In the rows, zero is written as 128.
The rows below come in pairs that one turn or mirror swaps. Which row does each named row swap with?
The rows were stretched afterwards, more along some directions than others.
j_213: [154 120 139 113 160 140 116 141 155 138 168 137 121 121 126 129 141 125
 125 118 103 112  98  91 110]
j_456: [151 111 154 129 175 124 134 149 146 112 147 123 132 122 135 131 139 129
 107 129 131 126 101 104 121]
j_746: [120 120 116 151 127 125 135 102 116  93 103 120 101 127 139 131 138 109
 136 110 119 131 127 142 159]
j_869: [127 139 113 108 111 118 111 108 131 157 160 124 117 109 120 124 112 108
 164 111 117 141 154  81 155]
j_843: [149 141 118  89 181 132  88 117 147 115 107 113 115  77 114 122 122 134
 119 110 105 134 147  88 163]
j_999: [131 124 140 119 155 137 126 151 150 108 143 129 112 132 144 135 127 124
 121 119 108 127  75  95 110]
j_409: [120 143  88  89  94 131 113  99 128 143 144 128 134 102 114 114 107 103
 165 128  86 129 127  76 168]
j_500: [130 138  93  99 168 124  94 109 145 118  88 106 122  98 127 132 111 107
 116 129 140 126 144  96 166]
j_917: [141 119 105 130 118 115 112  95 152 153 145 144 149 125 135 137 113 122
  89 151 107 122 113  49  88]
j_167: [ 98 139 126 110 129 135 136 110 124  97 115 112 134 135 114 145 127 113
 137  91 110 132 130 113 167]
j_93: [183 132 100 125 158 104 118 128 170 139 144 124 129 132 114 126 147 102
 138 135 105 137 105  67 157]
j_633: [ 88 113 129 105  73 124 108  94 123 151 140 125 171 129 114 134 108 119
 125 107 106 151 141  92 113]
j_532: [146 118 121 133 184 114 106  95 138 117 104 118 103  84 135 124 108 139
  98 132 134 127 142 103 118]
j_752: [141 100 117 153 157  99 127 105 140 134 102 135  84 119 145 133 148  95
 109 140 120 145 129 126 161]
j_753: [141 108 126 115 155 123 102 114 134 130 104 126  78 105 128 117 136 114
 124 133 101 149 141 110 144]
j_756: [131 151 103 102 149 129 123 130 142 123 126 134 130 133 138 160 111 106
 119 106 137 125 105 114 122]
j_771: [160 125 125 124 140 114 116 116 148 129 137 103 176 111 112  96 127 140
 142 156 121 122 122  92 146]
j_899: [138 155 106 117 125 102 123 110 129 147 142 129 109 111 138 120 125  87
 170 126  89 139 134 102 173]
j_354: [ 99 127 122 152 107 123 143  90 126  90 109 119 105 138 140 148 132 113
 121 116  83 151 116 133 147]
j_252: [132 124 144 126 140 113 132 114 147 138 144 109 181 121 117 103 126 144
 130 144 126 121 117 110 140]
j_858: [156  94 125 146 159 118 109 142 156 130 144 143 108 110 135 124 144 121
 113 131 112 129 101  78  99]
j_684: [152 118 134 118 178 127 121 167 145 120 148 120 104 106 128 132 126 120
 109 143 125 126  94  87 137]
j_826: [130 156  83 124 124 108 105  98 136 142 142 126  93 113 124 126 116  93
 164 115  93 137 151  94 152]
j_103: [ 87 120 120 100  94 122 115  85 121 158 152 129 186 128 119 127 113 107
 134 109 107 134 114  98 133]
j_968: [126 104 119 135 114 108 123 102 137 130 131 150 154 129 140 149 111 123
  76 130 109 119 106  63  74]
j_579: [ 91 135 126 153 104 144 152  94 124  94 123 111 115 137 137 145 132 121
 130 106 109 144 109 133 151]
j_314: [143 152 110 126 146 117 129  96 140 116 118 122 146 157 142 158 131 100
 105 105 125 117  98 106 131]
j_135: [ 95 125 118 136 115 132 132  92 123 103  94 127 128 141 134 143 137 108
 130 100 105 144 120 117 160]
j_587: [146 127  99 116 167 130  97  82 147 103  89 110 122 114 129 125 103 127
 104 138 141 118 133  91 139]
j_810: [138 130 130 112 163 132 125 168 141 136 161 131 110 112 138 129 122 111
 127 135 116 121  84  96 133]
j_376: [117 135 128 163 127 143 144 102 134  85 125  98 113 140 130 148 139 130
 135  99 108 137 106 129 139]
j_695: [159 118 133 146 119  98 129 109 144 157 155 144 144 133 145 136 115 122
  97 135 124 106 113  57  74]
j_427: [141 120 118 155 135  87 114 116 152 136 133  96 156 128 133 102 135 127
 145 152 112 139 129 105 138]
j_369: [135 118 132 141 148 103 112  98 147 131 126 115 180 124 120 111 143 148
 119 127 111 129 129 105 134]
j_21: [125 157  84 104 125 111 107  98 147 137 161 115 110 102 114 124 115  96
 169 123  99 139 142  90 156]
j_300: [ 98 145 104  97 104 133 121 113 123 132 152 130 123 101 127 129 101 101
 165 108  81 139 118  90 145]
j_540: [150 125 118 160 133  82 116 104 153 122 131 112 152 108 117 107 141 134
 119 137 100 143 141 112 132]
j_880: [136 110 125 136 111 120 111  98 129 151 160 135 176 121 120 138 107 131
  83 130 120 108 112  53  71]
j_393: [158 126 120 115 154 106 118 116 155 121 137 100 163 116 111  98 115 128
 141 154 134 122 124  94 156]
j_203: [130 106 125 148 120  97 140 112 144 136 153 139 149 129 135 152 115 128
  80 129 130 117 110  75  69]
j_918: [ 88 120 125 113  80 113 117  90 119 154 132 122 171 141 124 124 111 121
 125 123 124 141 133 102 111]
j_659: [152 162 110 129 120 106 135 112 139 149 173 105 117 105 126 131 110 112
 163 128 111 128 133  83 147]
j_64: [ 78 118 136 127 126 142 140  96 114 105 114 114 125 136 121 151 115 131
 126 101 128 141 125 133 162]
j_865: [119 118 129 168 114 120 147 106 124 118 112 132 110 145 148 140 143 101
 130 112 122 126 128 134 146]
j_31: [165 134 121 106 207  98 101 126 150 127 116 113 106  77 131 118 125 133
 121 138 112 133 142  92 165]
j_938: [128 135 116 134 119  98 128  90 118 160 161 123 116 107 124 127 102 113
 154 130 117 135 155 108 148]
j_245: [160 117 137 111 163 128 115 160 152 139 155 142 117 122 136 120 141 113
 132 131 112 119 101  89 132]
j_214: [154 126 111 126 176 125 106 104 139 100  88 107 115  97 134 125 116 135
 106 144 135 124 129 100 140]
j_311: [168 135 133 143 141 136 127 116 145 146 158 129 142 126 107 123 153 124
 125 115  86 136 115  90 130]
j_162: [192  95 133 164 134 103 138 114 163 132 133 144 158 141 109 132 164 125
 104 134 103 125 120  93 109]
j_34: [115 110 113 151 130 106 105 112 136 140 131 103 166 104 109 111 124 125
 122 133 128 139 141 112 134]
j_299: [138 103 124 149 136 107 111 118 141 126 109 126  71 117 137 130 140 104
 121 134 102 164 146 128 143]
j_35: [136  97 136 153 116 116 127  99 126 144 147 145 167 124 129 143 116 130
  73 123 121 106 110  63  66]
j_443: [112 126 119 131 126 130 133  82 141  96 110 113 131 138 115 147 142 116
 117 110 113 130 133 109 157]
j_367: [131 125 138 117 118 115 136 119 136 146 155 140 171 131 144 144 118 116
  93 135 112 102  89  75  95]
j_11: [148 124 126 100 186 132  90 118 143 118 103  98 119  96 131 119 122 131
 130 123 114 129 139  86 156]
j_407: [157 108 116 143 143 105 103 108 155 119 130 104 168 106 102  94 148 121
 141 141  91 135 132 104 144]
j_490: [142 118 126 112 180 126  97 121 130 126 117 103 126  68 111 118 120 122
 114 127 107 129 146 104 156]
j_483: [126 158 118 140 147 110 150 120 123 123 128 118 121 124 140 163 113 111
  91 111 140 141 116 112 124]
j_889: [141 149 112 132 111 113 132  98 130 145 169 119 104  95 129 124 115 108
 157 125  96 138 140  90 149]

Swapped with j_409: j_746
Swapped with j_752: j_103
Swapped with j_167: j_826
Swapped with j_354: j_869
Swapped with j_245: j_968
Swapped with j_407: j_500
Swapped with j_579: j_889

